(in the rows, 128 means zero)
Named moves (each a turn or a mirror), then the moves between two rows, first move first; the first pair answered
Puzot:
[134 120 114 153 129 113 123 134 151 133 118 133 107 143 100 109 123]  ->  [128 122 107 131 114 100 106 135 148 131 114 124 109 150 113 128 124]
[142 148 126 159 133 135 139  71 137 100 144 140 133  84  91 171 158]  ->  [135 152 120 133 114 121 118  71 135  98 138 128 135  91 106 192 159]
[108 127 142 134 119  98 150  98 108 122  91 123  85 125 128 152 147]  ->  [111 125 147 148 129 105 161  98 109 123  93 131  84 120 120 141 146]
zape:
[128 123 148 156 109 141 158 131 135 143 132 127 136 121  77 129  89]  ->  [125 131 144 133  94 122 144 123 122 127 129 115 134  98  92 168  92]
[135 142 129 129 132  98 120  97 153 142  97 156 121 165 128 114 118]  ->  [141 141 145 152 160 119 145 103 135 121 106 172 117 117 122 115 113]
[133 122 131 124 149 140 118 144 126 139 129 126 144 145 130  95 129]  ->  [133 127 137 121 155 136 122 143 106 115 132 127 139 102 136 124 130]
ler:
[124 125 138 113 148 124 111 137 137 115 148 130 119 119 127 126 128]  ->  [128 126 139 121 148 116 116 124 143 118 149 129 114 118 117 125 131]
[141 113 128 114 126  76 120 108 132 153 117 112 132 156 117 109 137]  ->  [133 107 127  92 125  96 105 140 120 145 117 115 143 162 142 102 130]
[138 108 133 111 139 160 100 180 118 146 123 137 145 151 174  64 126]  ->  [143 136 136 102 123  93 104 119  94 108 121 111 121  63 167 171 141]
zufa:
[117 135 146 138 136 140 137 129 117 143 112 146 126 143 139 139 130]  ->  [115 134 145 135 133 137 132 129 118 146 111 144 126 149 140 138 131]
[123 139 104 126 145  96 113 145 134 133 108 142 148 191 117 130 142]  ->  [120 144 105 109 139  84 104 143 118 113 107 135 147 161 131 165 143]
[126 131 124 171 139 147 154 111 124 114 144 137 109 133 155 127 145]  ->  [124 129 117 165 130 147 146 114 135 127 140 133 111 160 154 113 146]
[108 146 141 120 167 146 125 132 128 109 133 140 151  95 159 122 124]  ->  [111 140 142 131 171 154 130 134 140 121 133 145 152 114 149  97 124]
Pairs:
(two moves a pair)
[123 129 118 112 150 154 122 130 138 100 146 158 134 101 126 109 131]  ->  [121 130 117 104 146 149 116 131 135  96 146 155 136  98 131 120 132] | Puzot, zufa
[100 131 114 120  97 131  79 126 145 149 152 104 157 179 166 156 123]  ->  [104 131 136 140 135 161 110 146 103 101 166 127 152  89 174 174 113] | zape, ler
[178 125 138 114 154 110 166 107 114 118 132 148 122  97 125 145 177]  ->  [171 121 121  91 128  99 137 108 143 153 124 132 129 171 128 123 180] | Puzot, zape
[118 127 142 102 150 147 104 144 131 117 133 139 136 136 152 105 128]  ->  [121 127 146 112 158 152 111 144 131 115 134 143 135 129 146 101 128] | zufa, Puzot
[127 138 115 179 141 127 143  93 190 174 131 126 114 144 107  88 124]  ->  [116 154 102 123 103  79 107  78 171 152 121  95 112 118 138 170 132] | zape, zape
[135 127 137 115 138 143 142 126  97 105 143 120 121  90 124 148 111]  ->  [138 122 141 137 150 157 154 129 108 117 145 129 123 103 111 118 108] | Puzot, zufa
[111 120 146 128 143 128 126 130 111 129 123 117 132 117 140 136 132]  ->  [112 122 142 129 136 114 124 117 120 135 121 111 130 126 133 141 137] | ler, Puzot
[116 129 113  73 113 147  90 155 101 108 120 128 143 131 166 154 123]  ->  [121 135 120  84 118 134 103 138  93  96 122 127 134  95 157 178 126] | Puzot, zape
[128 141 104 136 147 170 123 134  88 138 146 149 135 174 136  61 126]  ->  [142 159 116 166 155 130 154  78  77 114 149 144 112  97 105 118 139] | zape, ler
[129 135 138 137 143 129 148 122 136 122 131 122 128  98 113 112 139]  ->  [121 127 131 119 135 142 130 145 142 133 127 122 138 134 128  91 135] | ler, zufa
[141 147 149 151 131 118 128 106 116 123 127 143 134 100 111 122 134]  ->  [138 150 145 139 122 108 119 103 117 121 125 135 135  99 116 137 136] | zufa, zape
[128 135 116 135 115  97 123  95 148 145 128 122 107 138 108 156 140]  ->  [130 133 119 148 122 104 130  95 153 150 131 127 107 143 100 140 141] | Puzot, zufa
[124 120 131  66 149 163  91 153 129 132 153 128 140 172 140  90 149]  ->  [123 123 129  58 144 156  84 151 126 129 152 124 140 171 143 101 149] | Puzot, zufa
[136 126 134 127 136 139 124 151 107 117 132 138 127 104 143 131 124]  ->  [139 135 128 123 120 107 119 120 117 123 127 123 118 107 132 155 133] | ler, Puzot
[130 129 122 112 119 133 122 143 137 152 121 125 136 173 132 102 128]  ->  [136 131 142 138 149 148 152 146 105 113 132 142 128  94 128 121 124] | Puzot, zape
[117 116 127 115 132 148 129 164 106 108 126 136 124  87 165 146 111]  ->  [128 131 113 130 104  84 130  92 151 146 115 110 108 126 122 161 133] | ler, zape
[147 131 164 135 122 132 138 135 125 164 137 140 160  93 160 115 115]  ->  [149 133 164 142 122 130 141 130 129 167 138 139 159  92 154 114 116] | zape, Puzot
[132 120 134 116 159 110 135 100 159 124 125 121 140 149 101  91 105]  ->  [128 129 135  93 148  91 127  94 137  97 124 112 136 107 118 142 105] | ler, ler
[132 137 126 106 116  86 132 128 135 159  99 103 102 113  91 151 139]  ->  [139 133 131 131 129 100 148 128 147 169 104 113 103 122  75 123 137] | Puzot, zufa
[126 126 143 144 157 150 146 160 127 127 131 150 132 118 121 101 131]  ->  [118 134 136 111 137 127 126 156 107 107 128 135 131  91 143 152 133] | ler, Puzot
[121 133 112 115  87  98 118  92 123 127  97 132  89 144 106 126 127]  ->  [115 117 119 112 108 155 118 150 107 118 105 155 105 150 133  84 112] | Puzot, ler
[105 120 117 101 115 132 102 145 132 119 133 125 122 128 151 132 137]  ->  [120 127 125 148 128 115 137 103 147 129 136 128 106 111 108 128 146] | ler, Puzot
[131 152 142 160 191 142 155 134 104 122 142 152 106  66 117 117 115]  ->  [108 158 115  70 131 112  83 151  98 122 126 116 120 108 174 167 115] | ler, Puzot
[108 147 103  97 126 135  98 183 101 116 123 133 167 149 159 126 140]  ->  [112 154 112 107 138 130 114 172  83  94 128 136 157  99 154 155 143] | Puzot, zape
[143 123 125 109 120 128 119 138 151 153 125 112 124 182 113 111 144]  ->  [145 121 147 128 156 159 148 163 109 107 138 136 120  99 125 127 135] | zape, ler
[121 110 134 103 122 137 125 117 117  87 116 140 101 123 136 144 126]  ->  [125 103 138 125 138 157 139 124 127 100 120 152 102 139 124 107 125] | zape, zape
[139 125 143 155 158 146 134 136 143 136 131 146 137 135 124  95 130]  ->  [128 136 135 106 130 118 103 134 119 109 125 124 138 107 157 161 132] | Puzot, zufa
[135 126 130 133 128 120 129 125 135 140 129 123 123 136 122 115 131]  ->  [133 124 134 133 137 134 133 137 126 131 132 131 126 125 127 113 127] | zape, ler
[148 155 139 125 128 111 142 104 129 112 128 124 115  90 128 157 135]  ->  [144 137 141 136 147 163 147 150 136 126 134 147 130 130 135  91 122] | zufa, ler
[120 130 124 107 119 141 121  96 125 151 118 104 118 157 131 133 143]  ->  [125 133 138 131 142 153 148  95 107 129 126 118 111 105 122 142 141] | Puzot, zape
[149 103 142 122 127 133 147 176 118 121 129 141 118  94 150 113 132]  ->  [156 116 133 127 103  78 144 119 143 143 120 117 104 112 121 137 148] | zape, ler
[119 136 124 132 132 109 128 115 106 125 139 114 128 133 139 153 126]  ->  [123 131 127 155 147 124 142 115 117 137 143 124 128 147 123 123 124] | Puzot, zufa
[133 129 123 108 148 132 158 169 123 141 105 145 139 145 112 142 136]  ->  [137 132 123 121 148 118 167 149 129 144 105 141 132 139  98 148 140] | ler, ler
[133 129 124 171 111 138 145  87 116 100 155 123 131  78 118 146 130]  ->  [126 125 103 144  78 125 111  89 151 142 144 105 142 169 123 118 134] | Puzot, zape
[110 130 133 196 109  84 183  70 124 130 125 128 138  95  91 151 165]  ->  [107 132 123 179  91  67 166  63 131 137 120 116 139 115  97 162 169] | zape, zufa
[136 147 123  91 113 104 123 140 134  92  86 124 126 165 128 155 133]  ->  [144 144 142 126 151 133 158 151 115  70  98 148 121 112 117 144 128] | zape, zape
[122 132 114 140 129 125 126 135 123 153 137 110 137 164 124 111 124]  ->  [126 141 115 141 124 101 129 111 116 142 135 102 128 136 118 146 131] | ler, ler
[142 131 132 152 135 114 134 107 127 122 113 109 117 115 135 134 131]  ->  [142 129 130 152 132 112 131 104 137 132 112 106 118 132 131 125 132] | zape, Puzot
[129 114 127 146 100 107 121 140  86  71 154 106 145  91 147 132 131]  ->  [136 103 129 182 117 132 141 144 114 102 158 121 149 136 122  66 128] | zufa, zufa
[128  99 140  86 128 163 109 186 101 107 125 135 144 122 183 110 114]  ->  [132  95 141 106 138 175 122 187 114 121 127 143 145 139 167  79 113] | Puzot, zufa
[139 150 162 160 171 144 164 111 108 128 136 139 142 118 108 121 111]  ->  [120 145 149  97 145 154 116 155  91 116 130 128 160 140 161 136 101] | zufa, ler
[119 142 136 122 137 160 142 128 119 143 138 138 115 141 102 110 141]  ->  [116 140 136 117 136 163 138 135 115 141 139 140 118 143 109 108 139] | Puzot, zape
[156 108 108 127 143  90 136 127 146 127 135 134 111 146 107 120 160]  ->  [157 107 114 137 155 100 147 132 139 119 138 142 110 130 104 117 157] | Puzot, zape
[141 135 125 166 143 101 154 107 112 113 148 118 118  99 145 152 144]  ->  [132 137 109 129 113  84 122 111 122 125 138 101 124 138 164 163 147] | zufa, Puzot
[119 126 116 106 111 115 100 135 132 129 112 123 132 153 132 133 135]  ->  [119 124 117 105 116 125 100 146 129 127 113 127 135 151 137 127 131] | zape, Puzot
[133 112 107  88  93  78 123 106 121 132 128 135 116 123 125 162 150]  ->  [133 108 102  91  89  80 121 106 134 146 126 134 118 149 121 145 151] | ler, zufa
[135 118  98 132 123 119 179 130 182 180 133 130 114 126  94 115 130]  ->  [126 129  92  89  97  93 151 129 159 155 128 112 114  99 123 174 132] | Puzot, zufa
[142 148 129  81 126 130 122 154 150  89 161 170 130 175 151 128 151]  ->  [149 159 137  99 137 114 143 127 136  68 165 171 116 119 136 161 156] | zape, ler
[133 125 130 129 173 183 147 192  99 101 166 173 108 128 123  73 129]  ->  [125 149 117  73 127 110 110 151  77  72 154 131  97  84 146 184 144] | zufa, ler
[130 120  89 153 114 136 137 102 152 167 134 128 121 219  96  97 139]  ->  [140 119 117 192 167 174 185 120 107 114 152 160 111 110  93 108 129] | Puzot, zape
[134 117 132  95 115 131 106 145  93  89 130 108 122  82 161 160 118]  ->  [143 101 132 146 132 160 128 144 145 147 132 126 127 167 119  60 116] | zape, Puzot
[112 127 108 139 164 161 146 176  87 146 143 151 134 150 144  79 126]  ->  [116 144 115 138 162 127 156 145  62 110 144 141 117  73 142 148 134] | ler, Puzot
[127 107 139 126 142 140 156 133 115  93 126 166 131  91 143 159 134]  ->  [127 116 125 110 112  96 138  97 134 110 116 142 125 117 133 184 145] | ler, zape
[146 135 132 109 133 121 104 136  86  74 124 121 115  95 108 182 126]  ->  [142 115 131 118 146 175 102 183 106 105 127 139 134 165 113  98 113] | ler, ler
[147 116 142 205 165 137 171 118 167 150 161 135 116 147  71  97 125]  ->  [131 118 113 138 108 102 110 118 187 175 144 100 127 220 101 117 131] | zufa, Puzot
[162 133 131 154 116  91 117  65 133 125 137 136 106 125 104 126 132]  ->  [158 135 127 137 103  84 103  67 134 126 134 129 108 133 112 136 132] | zape, Puzot
[140 114 129 152 150 149 143 137 111 115 127 118 124 101 111 108 127]  ->  [141 118 127 154 146 138 146 125 113 116 125 113 121  94 105 118 130] | zape, Puzot
[121 131 146 166 135  96 136 105 127 134 143 125 134 118 135 152 140]  ->  [111 123 144 135 132 122 115 148 110 121 144 129 149 121 170 149 131] | ler, ler
[123 148 146 173 136  56 132  62 168 139 104 102 110  97  72 175 147]  ->  [ 88 128 139  74 124 125  66 185 107  91 106 110 148  95 183 185 117] | ler, ler
[161 126 115 143 125 123 144  79 125 124 136 111 122  90 106 138 121]  ->  [160 119 108 143 118 127 136  81 147 149 134 110 127 138 101 108 123] | zufa, zufa
[161 121 155 153 154 157 162 119 137 143 130 125 127 124 105 105 118]  ->  [141 121 139  80 119 152 109 153 116 127 121 107 142 137 162 145 113] | zufa, ler
[142 104 121 162 180 129 189  92 150 118 137 112  95 100  78 118 155]  ->  [132  95 100 131 151 130 154 110 179 156 126 100 111 190  90  82 154] | Puzot, zape
[134 126 132 138 153 135 132 160 146 136 143 122 124 133 151  95 118]  ->  [134 141 124 121 131  91 120 124 143 128 137 100 113 112 150 150 128] | Puzot, ler
[135 133 139 175 109 108 163 117 148 132 133 121 102  64 101 154 187]  ->  [133 137 133 159  94  92 151 110 150 134 129 112 101  72 106 168 190] | zufa, zape
[119 116 149  97 109 103 101 104 142 110 147 133 102 121 149 170 124]  ->  [125 114 147 116 109  95 109  85 166 134 145 132 100 153 125 147 129] | ler, zufa
[139 120 160  99 122 147 132 178 113 116 139 169 180 165 152  89 106]  ->  [137 126 157  75 111 132 120 175  98  99 138 160 178 142 169 127 108] | zufa, zufa
[131 135 123 121 120 148 118 151 140 169 123 127 149 180 125  90 125]  ->  [125 150 125  88 108 123 106 147  99 122 123 114 142 105 153 171 128] | zufa, zufa
[125 101 145 116 141 153 158 162  97 105 112 167 136  75 158 131 125]  ->  [140 102 142 167 145 132 183 111 146 153 110 164 126 121 100  90 138] | ler, zufa
[116 134 122  82 110 112 111 119 125 123 114 108 136 138 147 156 127]  ->  [116 127 121  90 114 128 114 130 141 142 114 115 142 174 143 120 125] | zape, zufa
[123 133 121 106 126 116 129 121 107 109 151 111 129  97 128 165 127]  ->  [125 132 111 109 110 100 123 103 137 141 145 100 130 150 112 145 134] | ler, Puzot
[145 133 146 171 152 122 156 110 130 131 119 132 118  97  99 140 127]  ->  [138 127 127 145 124 118 124 118 158 167 110 120 129 175 109 113 127] | Puzot, zape
[107 127 112 103 119 155 107 173 127 125 125 129 151 143 164 130 117]  ->  [121 137 109 143 112 112 129 107 170 161 121 118 135 171 110 123 133] | ler, zape
[125 126 120  86 104 143  90 128 115 127 110 125 140 122 155 155 122]  ->  [133 119 138 130 142 178 127 141 105 116 121 151 139  87 138 124 115] | zape, zape
[117 132 141 121 159 167 138 188 113 131 136 142 145 135 144 104 120]  ->  [127 150 146 130 155 121 152 139 101 107 134 128 126  72 127 169 132] | ler, Puzot
[127 118 117 125 127 130 111 142 108 118 135 150 143  93 144 144 117]  ->  [131 112 121 149 143 145 126 144 121 132 138 162 142 109 128 109 115] | Puzot, zufa
[126 127 116 112 126 152 109 149 128 125 117 130 139 140 152 112 115]  ->  [134 139 124 131 132 124 128 111 120 108 119 126 123  88 131 152 125] | zape, ler
[102 153 126 103 140 144 140 140  71  84 139 130 143  60 162 154 139]  ->  [ 94 153 112  70 115 133 110 146  79  95 131 117 149  98 179 159 142] | zufa, Puzot
[115 121 114  93 136 166 106 181 106 112 127 152 151 128 176 113 120]  ->  [132 147 116 123 127  87 131  88 117 109 123 129 121  74 126 184 143] | zape, ler
[137 136 105 105  88 125 102 129 105 112 141  93 147 134 100 139 128]  ->  [143 139 113 124 102 126 122 121  97 101 146  99 140 101  89 146 129] | Puzot, zape
[128 132 156 136 163 162 166 142  67  54 147 157 138   6 164 167 121]  ->  [148 121 135 205 152 144 183  83 183 177 137 152 137 183  75  36 136] | ler, zufa
[113 128 141 112 154 142 115 160 124 171 119 110 128 148 138 104 122]  ->  [115 129 150 125 169 151 128 163 115 159 123 118 125 121 135 103 121] | zape, zufa
[134 138 131 145 108 116 124 106 119 118 119 136 126 108 113 144 128]  ->  [134 138 127 140 102 111 118 104 125 125 117 131 126 121 112 142 129] | zufa, zape
[123 138 136 104 130 140 116 155  96  90 133 128 133  78 161 159 109]  ->  [145 140 134 171 135 110 152  85 160 150 130 126 117 137  84 107 125] | ler, zufa
[124 121 103 111  76  89 115 105 148 154 106 113 122 167 125 157 125]  ->  [140 120 133 180 134 124 178 102 126 126 124 147 108  87  91 140 120] | zufa, Puzot
[128 136 130 129 104 105 118 105 144 156 119 120 128 155 118 133 127]  ->  [135 135 144 163 133 122 148 103 135 142 127 136 121 116 103 126 126] | zufa, Puzot
[ 92 101 103  98  86 137 108 142 135  84 117 139 148 132 174 146 117]  ->  [ 96 108 111 110  96 127 124 127 124  70 120 141 140  93 167 167 121] | Puzot, zape
[135 121 132 138 128 146 127 141 138 134 125 134 135 140 125  95 116]  ->  [132 133 124 114 106 109 111 118 130 124 118 113 130 122 133 147 124] | Puzot, ler
[130 131 113 154 153 120 157 105 116 135 148 128 120  75 113 165 131]  ->  [116 118 110 118 151 162 131 167  97 126 149 137 139  95 158 144 117] | ler, ler
[108 108 124 114 113 144 116 154 129 172 110 128 149 159 145 105 141]  ->  [112 106 135 137 135 164 137 163 120 162 116 143 147 134 139  92 138] | zape, zufa
[ 96 130 106  96 108  94 160  97 132 181  73 115 108 173 117 143 144]  ->  [ 86 131 109  63 107 107 143 130  96 145  75 118 115 135 155 175 135] | ler, zufa
